Here are some points:
 27|-44| 44|  6| 29| 44|  4|  7|  5| 27|-19| -8| -6| -8| 16|  0|-12| 10
-73| 63|-87|-18|-38|-70|-17| -6|  3|-45| 28| 16| 27|-10|-35|-11| 15|-20
 26|  2| 21|  4| -3|  8|  5|  1| -9|  3|  3|  1|-15| 14| 17| 14| -4| -4
-17|-66| 17|  3| 56| 48|  2|  0| 30| 31|-35| -7| 24|-50|-26|-31|  1| 13
 76|-39| 86|  9| 20| 56| 10|  8|-12| 36|-10| -8|-32| 22| 41| 23|-12| 12
 -93|  48|-111| -16| -25| -70| -17|  -5|  13| -41|  13|  11|  44| -34| -58| -38|  18|  -9
 -96| 107|-127| -14| -71|-120| -15| -13|  -9| -78|  42|  22|  41|  -2| -56| -20|  26| -24
 33|-33| 47|  7| 18| 39|  9|  6| -3| 22|-13| -7|-13|  9| 23|  8| -9|  9
 42| 16| 25|  5|-18| -1|  5|  4|-16| -3| 10| -5|-26| 42| 28| 33| -6| -1
124|-81|127| 20| 46|107| 19|  6| -9| 65|-24|-14|-61| 41| 79| 49|-22| 20
  7|-26| 23|  5| 21| 24|  0|  3|  8| 16|-13| -8| -1| -6|  1|  1| -3|  5
 -71| 101|-127| -14| -71|-108| -15|  -4| -10| -69|  37|  11|  30|   8| -48| -11|  19| -23
-127| 127|-127| -25| -98|-127| -28|  -9|  -3|-106|  57|  27|  55|  -1| -80| -19|  33| -31
 24|-14| 36|  3|  2| 17|  2|  6| -1|  9| -5| -7|-14| 11| 21| 13| -9|  5
-114| 127|-127| -20|-106|-127| -18| -14| -13|-110|  54|  25|  54|   3| -82| -25|  34| -29
-13|  9|-11| -3| -5|-11| -4| -1|  2| -7|  3|  3|  3|  0| -3|  4|  1| -3
 10|-23| 24|  3| 17| 23| -1| -2|  2| 14| -7| -3| -4| -5|  3|  0| -3|  5
 16|-46| 50|  0| 37| 49| -5|  5| 10| 29|-12| -4| -9|-11| 10|  3| -5|  6
Here are 10 more points, each followed by its number:
 26|-69| 65|  5| 54| 63|  4|  0|  8| 43|-26| -8|-10|-18| 15| -7| -8| 11 0
 66|-25| 69| 12| 11| 43|  7|  4|-10| 24| -5|-11|-35| 32| 37| 35|-11|  9 1
 30| 26|  9|  7|-31|-11|  6|  4|-15|-11| 15| -2|-17| 34| 24| 27| -5| -4 2
  29|-127| 106|  12| 107| 118|   6|   7|  32|  81| -55| -14|  -3| -53|   9| -23| -15|  25 3
 23|-59| 54|  5| 49| 56|  4|  2| 10| 39|-26| -6| -5|-21|  9| -9| -7| 13 4
-68| 18|-64|-12| -8|-36|-10| -5| 13|-23|  5|  9| 33|-30|-33|-31| 10| -6 5
-127| 127|-127| -23|-105|-127| -23| -13| -15|-109|  55|  24|  55|   7| -73| -18|  29| -32 6
  64|-101| 113|  15|  72| 101|  13|   9|  16|  64| -42| -14| -27| -17|  32|   4| -14|  25 7
  2| 29|-11| -5|-23|-16| -1| -2|-10|-12| 16|  5| -8| 16|  9| 11|  0| -9 8
  71| 120|  -4|   3|-114| -76|   5|   1| -55| -60|  61|   2| -58| 122|  51|  92|  -1| -19 9
Which of these numbered points is nearest to each point below, looking only along the 2 directions in which the first points spread most? Its number follows each.
 33| 96|-30| -3|-86|-71|  2| -3|-31|-54| 48|  9|-30| 69| 21| 51|  5|-13 > 9
-100| 108|-127| -22| -68|-116| -16| -12|  -7| -75|  41|  21|  41|   0| -46| -17|  19| -26 > 6
-64| 13|-67| -7|  0|-30| -6| -5| 12|-14| -3|  4| 36|-37|-38|-41|  8| -5 > 5
-13| 30|-30| -1|-20|-30| -2| -3| -6|-22|  9|  8|  5|  9|-14|  2|  9|  0 > 8
 75|-20| 76| 12|  6| 39| 10|  5|-12| 24| -6| -8|-39| 33| 41| 32|-11| 14 > 1
-72| 42|-88|-15|-25|-58| -5| -9|  6|-36| 12| 14| 35|-27|-45|-35| 18|-12 > 5
-60|  8|-58| -8|  5|-27| -7| -4| 15|-16|  1|  5| 28|-34|-32|-29|  8| -6 > 5
-70| 54|-94|-11|-32|-68| -9| -8|  0|-45| 19| 14| 36|-22|-44|-27| 18|-11 > 5
 70|-24| 69| 16|  8| 35| 14|  3|-13| 21| -7|-12|-36| 39| 46| 37|-17|  7 > 1
  62|-100| 105|  16|  72|  98|  13|   8|   9|  67| -43| -19| -19| -16|  31|   2| -17|  21 > 7
 74|-13| 64| 13| -4| 26| 10|  3|-13| 14| -4| -9|-36| 41| 36| 37| -9| 11 > 1
 41| 41| 16|  1|-41|-17|  7| -1|-26|-20| 26|  2|-29| 50| 29| 39| -1| -6 > 2
-101| 100|-127| -24| -65|-108| -15| -12|  -5| -69|  36|  23|  45| -13| -50| -28|  22| -27 > 6
 60|-97|119| 10| 67|102| 11|  7| 15| 67|-35|-13|-26|-13| 37|  3|-15| 18 > 7
 59| 27| 29| 11|-31| -9|  8|  2|-20| -8| 16| -4|-35| 57| 33| 45| -2|  1 > 2
 64|-88|119| 10| 60|100| 10|  5| 11| 64|-30|-10|-28|  0| 42| 13|-16| 14 > 7
-69| 37|-80|-14|-19|-49| -8| -7|  6|-35| 10| 10| 37|-28|-41|-30| 12| -8 > 5
 63|-11| 68|  7| -2| 31|  4|  4|-10| 15|  3| -8|-39| 38| 43| 38|-10|  4 > 1
-21| 33|-32| -8|-25|-28| -6| -3| -5|-17| 15|  7|  5| 10| -7|  1|  6|-10 > 8
 -7| 33|-34| -2|-29|-39| -3|  3|-10|-24| 11| -1|  0| 19| -9|  5|  4| -3 > 8
-46|  2|-54| -2|  1|-23| -4| -4| 11|-15| -5|  4| 25|-30|-40|-28| 11|  2 > 5
 -37| 107|-102| -10| -83|-104|  -8|  -8| -17| -70|  49|  13|   9|  28| -24|   7|  16| -21 > 6
-19| 24|-28| -4|-14|-26| -5| -1| -3|-18| 11|  2|  5| -3| -9| -3|  4| -4 > 8
 88|-15| 72| 17| -5| 33| 16|  4|-20| 19| -5| -9|-41| 48| 43| 39|-12| 10 > 1
  3| 24|-15|  4|-20|-24|  0| -3|-10|-14|  9|  3| -4| 16|  0| 10|  1| -4 > 8
-60| 39|-72|-12|-22|-51|-11| -7|  6|-31| 17| 12| 25|-16|-31|-16| 12| -9 > 5
-13| 52|-41| -6|-42|-45| -4| -1|-15|-31| 22|  8|  4| 16| -6|  5|  5|-11 > 8
-62| 46|-77| -7|-23|-57|-10| -1|  7|-31| 15|  8| 31|-14|-37|-18|  9|-13 > 5
127|-89|127| 26| 45|111| 21|  8| -9| 66|-26|-20|-62| 40| 79| 51|-28| 22 > 7
-57| 25|-51|-18|-12|-30|-11| -4|  6|-23| 10| 13| 20|-21|-20|-20|  9|-10 > 5
127|-89|127| 28| 48|113| 22|  9|-10| 71|-27|-22|-67| 46| 83| 50|-26| 21 > 7
